(in the rows, 128 means zero)
One turn moves each row of this set onto another row. After a few examples, where does it send each row asked below?
J826: [159  91 138 157 120 133 127 125 140 123 146 146 122 166 147 179 136 121
 147]
J851: [139 118 104 121  78 116 114 108 151 136 114 131 115 171 122 137 124 110
 123]
J158: [132 152 149 120  86 133 138 127 142 142 109 126 134 147  88 114 113 153
 126]
J411: [124 121 177 127 104 109 119 159  99 135 148 138 121 129 112 110 145 131
 127]
J729: [134 118 131 125  99 140 123 119 102 126 184 135 116 136  99 152 160 125
 126]
J633: [124 129 144 129  95 136 132 124 112 121 180 137 101 127  99 166 145 139
 124]
J713: [134 128 106 117  84 109 118 111 167 127 121 123 117 163 124 115 120 111
 124]
J178: [112 122 125 124 112  78 120 175 152  99 162 151 124 153 104 139 134 132
 139]
J376: [147 133 163 112 118 129 114 161 120 123 157 141 131 111 121 102 145 136
 112]
J198: [156  82 163 166 109 143 119 169 147 124 133 142 127 143 140 125 120 167
 130]
J95: [150 123 179 121 123 124 125 158 115 138 144 148 135 120 111 124 162 148
 122]
J117: [141 136 101 116  83 115 116 106 162 138 124 141 114 147 128 133 132 113
 113]
J479: [132 156 150 129 117 138 155 178 156 119 125 169 142 148 115 153 120 146
 149]
J645: [127 149 129 138  76 147 142 118 136 163 130 144 145 158  91 116 122 137
 127]
J859: [139  88 148 186  98 138 142 161 140 140 131 142 132 160 134 129 124 158
 159]
J436: [112  90  84 138  92 146 119 156 151 110 170 130 119 159 120 127 154 147
 155]
J589: [120 130 117 116 106  80 128 174 146 107 148 147 122 167 109 152 135 122
 145]
J430: [122 116 114 125 106 170 111 140 155 131 128 142 147 124 122  88 158 155
 140]
J36: [124 141 144 137 136 128 141 176 161 108 128 159 156 145 116 136 127 155
 165]
J122: [125 144 152 126 139 127 140 169 155 131 147 168 161 167 130 142 135 128
 155]
J780: [130 130 109 120 107 176 126 156 170 122 130 143 141 135 144  95 143 143
 144]
J972: [136 122 146 127  93 146 138 114 111 136 170 146 109 135 100 160 164 126
 123]
J902: [150 105 127 163 115 142 136 122 158 118 143 152 115 149 154 180 131 130
 150]
J968: [107  79 100 149  88 155 116 149 153 115 169 143 116 150 114 130 160 157
 147]
J83: [111 103 123 121 106 162 103 143 156 135 132 133 138 154 148  84 148 133
 143]
J750: [161 105 143 151 119 131 144 125 159 125 137 142 117 167 156 171 135 117
 151]
J34: [129 123 124 117 115  78 122 179 163 111 159 150 115 155 127 152 140 133
 131]
J670: [135 133 146 136  68 153 132 133 139 146 111 143 123 146  93 123 109 158
 111]
J918: [158  88 158 159 106 150 135 151 158 140 112 128 130 158 139 126 130 170
 145]
J595: [110  88  97 135  83 146 114 150 162 116 169 123 102 153 124 126 146 162
 136]

J411 moves to J859
J713 moves to J178
J430 moves to J95
Now these:
J436 moves to J729
J479 moves to J780
J633 moves to J902

One turn moves each row of this set onto another row. After a few examples, where does it send each row asked below?
J889: [142  98  84 123 147 133 130 143 123 170 158 167 130 138 131 193  97 114
 132 131 152 173 106 124 108  92 156 125 130 104 129]
J869: [141 106 114 151 158 157  96 107  91 131 170 178 155  99 138 170 110 131
 125  83 149 132  91 117 162 137 109 122 156  98 124]
J453: [162  93 116  87 157 116 181 116 138 161 178 172 140 123  96 166  86 108
 121 147 146 144 108 152 149 126 132 118 126 122 164]
J152: [151 138 111  87 140 200 163 129  93 129 153 176 183 147 106 149  84 121
 126 152 180 150 101 134 121 119 119 122 137  79 130]
J232: [155  97 120 160 170 174  95 105 120 147 178 175 148 117 116 171 105 137
 129  85 155 129  99 114 159 136 106 114 140  90 127]
J219: [141 106  99 159 164 173 111 119 102 164 162 176 139 104 135 179  91 130
  84 108 164 132  98 112 157 121 103 118 133 111 135]
J641: [139 141 134 114 119 174 177 117 112 112 172 174 185 147 119 125  95 109
 123 147 158 142  99 114 139 159 116 132 149  76 137]
J663: [127 106 100 158 153 171 117 127 110 155 157 165 133 106 146 161  99 124
 105  75 176 137  98 104 160 135 107 114 122 104 132]
J800: [142 109 104 130 131 103 134 139 127 152 174 180 129 133 147 181 102 112
 120 140 121 156 104 108 112 122 145 140 144 109 123]
J734: [130 128 131 105 142 196 174 112  89 164 149 177 163 115 137 139  91 125
 112 108 143 166  85 139 132 153 119 126 185 154 121]
J682: [155 131 137 119 131 150 129 155  99 162 161 163 133 139 111 148  73 146
 116 131 145 123  99 105 125 158  84 127 116 147 106]
J843: [153 109 107 149 157 152 109 112  93 143 158 186 148  96 148 178  92 135
  98 101 144 120 105 121 159 125 101 117 146 111 113]
J675: [159 121 107 107 108 187 191 110 102 121 150 172 176 160 111 154  97 115
 125 127 155 113 101 118 118 140 137 114 114  91 136]
J733: [138  99 113  68 158 125 157 126 115 143 187 165 139 119  94 163 114 105
 148 124 157 157  80 143 139 135 139 135 135 115 177]
J24: [136 116 119 128 147 235 172 119 131 174 165 163 160 129 116 150 101 129
 136 116 160 162 104 131 132 138 140 111 134 157 130]
J159: [131 100 106 123 147 115 138 142 136 173 154 161 124 147 134 158  88 108
 130 103 161 190  99 120 117 121 137 127 153  82 128]
J776: [130 130 144 112 148 211 165 124 133 155 168 167 157 126 129 119 101 129
 153  94 156 171  99 127 137 165 121 122 159 140 113]
J240: [145 121 125 125 130 200 192 114 122 171 156 179 150 126 138 148  90 128
 102 120 131 137 103 121 127 156 126 118 143 169 120]
J526: [142 110 116  73 145 110 177 138 138 134 175 165 137 107 124 144  99 105
 155 121 155 153 114 145 155 135 136 120 115 121 144]
J590: [123 142 129 126 136 158 118 156  75 143 158 145 167 107 124 136  83 131
 146 130 172 169 102 131 153 138 102 122 141 141 108]
J897: [140 137 124  92 120 176 181 125  98 128 154 175 166 158 117 130  88 111
 105 131 166 137  85 111 118 157 108 134 144  77 141]
J924: [163 108 150 163 118 135 151 109 108 154 166 153 167 143 101 142  76 134
 128 120 127 124 109 123 156 168 105 109 142 139 116]
J426: [137 106 133 134 129 152 143 123  76 159 135 133 164 140  99 133  76 127
 147  75 172 159  90 140 149 153 112 102 150 122 123]
J323: [152  88 101 139 146 127 126 119 133 154 171 165 150 143 118 188 107 114
 160 120 137 171 110 134 122 103 166 119 147  92 127]
J569: [133 108 116 130 148 106 124 131 124 152 171 170 147 129 138 164  95 108
 140 130 140 191 103 131 131 117 142 134 177  85 122]
J491: [150 101 114  64 143 100 181 124 114 137 163 170 139 109 119 154  95 105
 141 114 148 145 101 154 147 133 135 121 134 121 149]
J756: [149  90 111 139 129 107 144 126 148 157 169 168 125 155 131 170 103 111
 140 104 127 153 103 107 113 135 151 126 136  93 127]
J139: [153 100 114 156 158 167 115 118 130 148 161 172 135 115 137 160  95 135
 124  71 162 123 113 109 159 138 104 106 118  97 112]
J618: [155 139 112 102 114 190 172 123 101 106 167 180 183 143 121 156 104 119
 133 155 149 117 108 115 122 134 133 126 116  98 126]
J67: [152 117 127 104 155 221 151 104  94 160 167 182 171 125 108 167 107 139
 141 118 135 151  86 143 119 135 135 124 170 155 123]
J428: [164 102 124  72 166 123 162 129 148 151 190 176 134 125  93 163  95 117
 143 145 147 144 107 144 141 130 126 126 118 116 154]
J901: [159 123 146 107 142 202 160 111 127 146 176 187 155 132 121 146 107 142
 148 109 118 131  98 122 119 166 122 127 153 153 105]
J560: [150 102 113 128 136 185 124 134  78 173 154 143 146 153  76 173  94 140
 136 106 165 132  78 119 118 138 120 113 111 143 141]
J621: [128 100 108  91 150 127 172 127 129 149 188 156 142 113 103 157 110  96
 139 134 164 165  93 141 154 133 146 128 125 121 183]
J732: [153 125 118 111 133 197 178 109 107 129 152 165 195 154 100 142  84 113
 134 139 178 150 110 140 138 125 130 109 140  72 136]
J748: [143 115 123 165 131 177 121 123  87 149 183 143 182 124  91 171 102 131
 147 152 147 142 101 127 155 133 132 115 127 152 138]

J453 moves to J491
J663 moves to J219
J152 moves to J618
Now these:
J800 moves to J569
J748 moves to J924
J734 moves to J67

One turn moves each row of this set onto another row. After a few examples, where does it send each row asked below?
J523: [109 133 129 145 146 151 119 127 138 132 129 147 108 126 172 120 122  92
 159 154 119 150 128 140 152  93 104 146 133]
J216: [123 153 135 144 131 159 163 102 158 135 161 114 107 104 117 150 105 144
 149 134 109 113 131 137 133 114 148 157 125]
J768: [135 124 156 119 100 137 141 110 145  95 145 145 105 148 100 140 144 158
 133 115 161 109 162 126 126 142 116 133 111]
J435: [127 117 145 118 144 147 193 122 132  91 128 129 107 129 100 132 140 142
 136  99 140 138 136 134 116 128 106 135 103]
J743: [147 123 113 109 156 144 144 147 149 108 119 130 119 132  75 141 149 134
 143 120 161 143 120 118 106 131  80 118  99]
J789: [124 141 136 125 167 154 147 141 137 134 141 121 123 125 135 131 129  86
 134 159 114 167  93 141 132  88 118 137 106]
J60: [133 124 147 121 140 145 120 126 126 110 143 131 135 133 146 116 127 182
 114 149 108 129 122  75 115 128 136 117 152]
J84: [128 121 125 120 180 124  87 138 139 133 128 153 119 148 126 132 155  83
 136 142 131 123 101 141 128  97 103 113 134]
J458: [141 142 109 124 171 141 121 142 152 132 120 135 143 126 103 148 140 102
 126 132 133 153  78 141 119 109  88 110 105]
J535: [128 141 139 127 143 152 113 126 118 116 133 132 138 131 154 130 130 176
 111 153 103 142 124  92 113 135 143 113 161]
J56: [103 129 155 142 150 150 140 116 111 109 162 114  81 110 135 132 129 127
 131 138 107 111 136 158 154  98 116 147 157]
J876: [126 151 144 110 138 148 163 118 143 130 153 120  99 129  79 147 132 153
 144 115 131 107 148 133 109 154 147 141 127]
J102: [149 127 124 134 157 146 103 123 116 104 144 129 137 139 121 134 128 175
 113 152 116 126 113  87 122 129 147 106 159]
J898: [122 127 106 134 150 143  95 138 129 109 100 154 123 137  93 142 138 123
 149 113 171 122 134 132 133 132  78 114 128]
J90: [123 151 152 137 122 145 107 117 150 137 159 138 120 138 158 143 130 100
 127 174 115 141 117 142 147  90 139 140 116]
J868: [113 137 169 134  99 149 152 101 141 106 157 136 102 134 149 139 131 134
 130 142 128 125 157 140 141 109 139 152 114]
J2: [113 132 143 133 146 162 187 122 141 102 135 118 106 106 145 146 133 115
 135 140 118 148 134 139 119  92 119 150 105]
J624: [131  92 138 125 143 130 147 119 143  92 132 153  91 141 116 111 146 136
 161 104 151 107 155 119 131 123  90 135 126]
J57: [122 120 141 122 140 141 148 124 121 105 151 125  65 119 112 123 152 159
 149 119 130 117 163 144 134 140  92 144 156]
J194: [121 153 148 120 150 146 127 129 162 163 170 109 125 116 114 138 107 114
 140 162 107 112  98 121 127  94 140 143 114]
J849: [143 153 126 128 132 132  70 131 156 145 144 149 138 150 114 147 139 105
 124 161 140 136  95 139 142 113 114 114 114]
J287: [144 150 118 101 137 136 128 133 182 153 139 131 115 122  84 144 143 157
 149 124 134 112 126 119  96 156 106 128 120]
J382: [118 135 128 112 145 132 105 143 129 123 124 139 101 121  94 134 157 158
 132 111 146 113 137 141 120 152  59 115 152]
J465: [121 132 135 112 164 123  77 151 136 152 145 133 118 127 109 115 141 124
 130 138 126 120  92 135 139 119  63 112 145]
J782: [107 140 137 144 152 149  94 137 127 138 154 116 110 103 139 126 116 113
 138 160 111 125 105 141 158  85  85 137 145]
J966: [141 124 130 137 139 152 111 122 123 101 139 129 142 128 129 126 117 189
 119 145 120 125 119  77 124 128 130 113 151]
J880: [ 81 120 163 132 142 148 150 120 112  98 125 141 104 128 148 136 134 109
 133 123 131 112 158 143 128  96 121 142 133]
J468: [153 135 118 132 153 149 106 122 125 115 141 132 129 134 144 130 136 173
 121 162 105 144 118  89 120 133 144 116 163]
J557: [122 170 129 114 144 142 106 138 164 175 138 130 149 121  93 142 112 130
 134 133 122 122  89 127 118 135 113 123 118]
J99: [154 133 123 118 118 128  91 124 159 118 137 154 126 152  84 145 151 144
 130 127 167 118 124 126 127 144  96 110 111]

J102 moves to J966
J2 moves to J789
Now these:
J465 moves to J382
J849 moves to J99
J624 moves to J880
J876 moves to J216

One turn moves each row of this set onto another row. After a few examples, where does it send each row asked below?
J302: [178 109 143 160 113 170 169 120  87 139 102 115 111 144 146 131 147 134
 186 138 143  77]
J381: [172 117 138 136  91 154 116 171 139 111  87  88 107  99 181 130 115 103
 158 152 139  86]
J440: [176 145 125 146  88 187  93 152 140 112 107  94  85 129 195 139 126 111
 175 108 136  84]
J300: [126 122 122 141  68 162 120 132 133 166 168 119 131 162 143 148 136 115
 181 113 136  66]
J903: [134 137 156 139 124 164 153 125  82 123 109 125 107 157 159 108 148 126
 177 122 170  75]
J685: [160 118 120 127 108 156  97 144 148 117 103 119 113  99 178 139 113 108
 186  97 173  85]
J71: [131 128 157 140 132 161 155 130  88 128  99 123 105 157 146 113 146 130
 177 123 163  84]
J231: [169 123 120 140  73 166  75 128 142 118 110  75 139 124 175 159 119 113
 196 136 153  92]
J173: [127 118 152 143  76 143 135 162 131 149 165  92 129 149 146 143 121 128
 158 141 108  55]
J128: [185 127 160 148 103 163 140 103 106 128 121 107 102 184 161 114 148 129
 168 132 163  88]
J233: [117 126 150 142  67 147 139 143 125 152 158  93 125 145 151 134 132 119
 163 154 105  64]
J516: [127 120 132 137  74 161 112 126 141 171 161 121 130 164 134 150 132 118
 167 113 139  65]
J282: [152 116 134 133 105 173  97 143 142 113  97 104  99  96 185 129 121 111
 173  93 170  82]
J511: [166 152 133 138  83 192  91 151 145 107 113 107  94 132 197 148 117 119
 189 127 130  80]
J63: [177 134 156 133 108 163 139 108 102 130 120 108 104 190 154 114 142 130
 173 123 160  95]
J366: [125  98 142 128  78 138 129 161 133 156 158 105 144 143 134 132 119 116
 152 121 151  58]
J87: [131 129 134 157  91 162  98 160 133 109  92  77 127 104 171 166 124 119
 199 143 135  79]
J328: [126 115 129 140  85 160 108 137 136 157 180 114 136 158 147 145 123 128
 166 118 129  63]
J848: [176 107 142 151 128 175 154 125  81 126 108 116 121 149 149 123 135 147
 180 144 145  78]
J474: [177 121 129 133  89 165 118 158 123 112  89  79 101  90 186 124 118 108
 165 130 134  81]
J769: [120  97 150 138  73 123 140 145 141 159 148 102 134 140 133 133 132 108
 158 122 156  68]
J417: [136 133 142 141 104 169 108 162 119 116  99  89 127  89 180 169 121 120
 205 130 136  80]
J810: [147 128 161 145 140 158 146 130  90 112 113 119 110 164 157 113 137 144
 175 123 168  76]
J850: [140 142 158 128  89 159  84 169 136 107 104  80 122 135 186 142 125  98
 171 126 179  93]
J650: [177 108 150 148 111 176 163 114  90 140 101 110 111 152 141 130 141 140
 183 143 134  85]
J44: [193 123 153 144 113 168 141 126  98 119 119 109 113 188 155 118 136 140
 172 130 164  82]
J508: [118 109 157 123  75 125 139 144 134 160 142 104 135 137 129 131 125 113
 152 125 148  61]
J537: [137 142 133 133  84 142  84 165 136 105  97  75 133 130 173 142 123  98
 182 125 175  87]
J513: [125 134 144 141  74 147 135 144 124 161 152  99 124 149 141 145 129 121
 160 148  97  61]
J744: [192 118 122 143  88 165  84 139 137 131 113  77 134 121 177 164 123 106
 185 134 150 103]

J474 moves to J537
J850 moves to J511
Now these:
J128 moves to J233
J848 moves to J366
J513 moves to J71

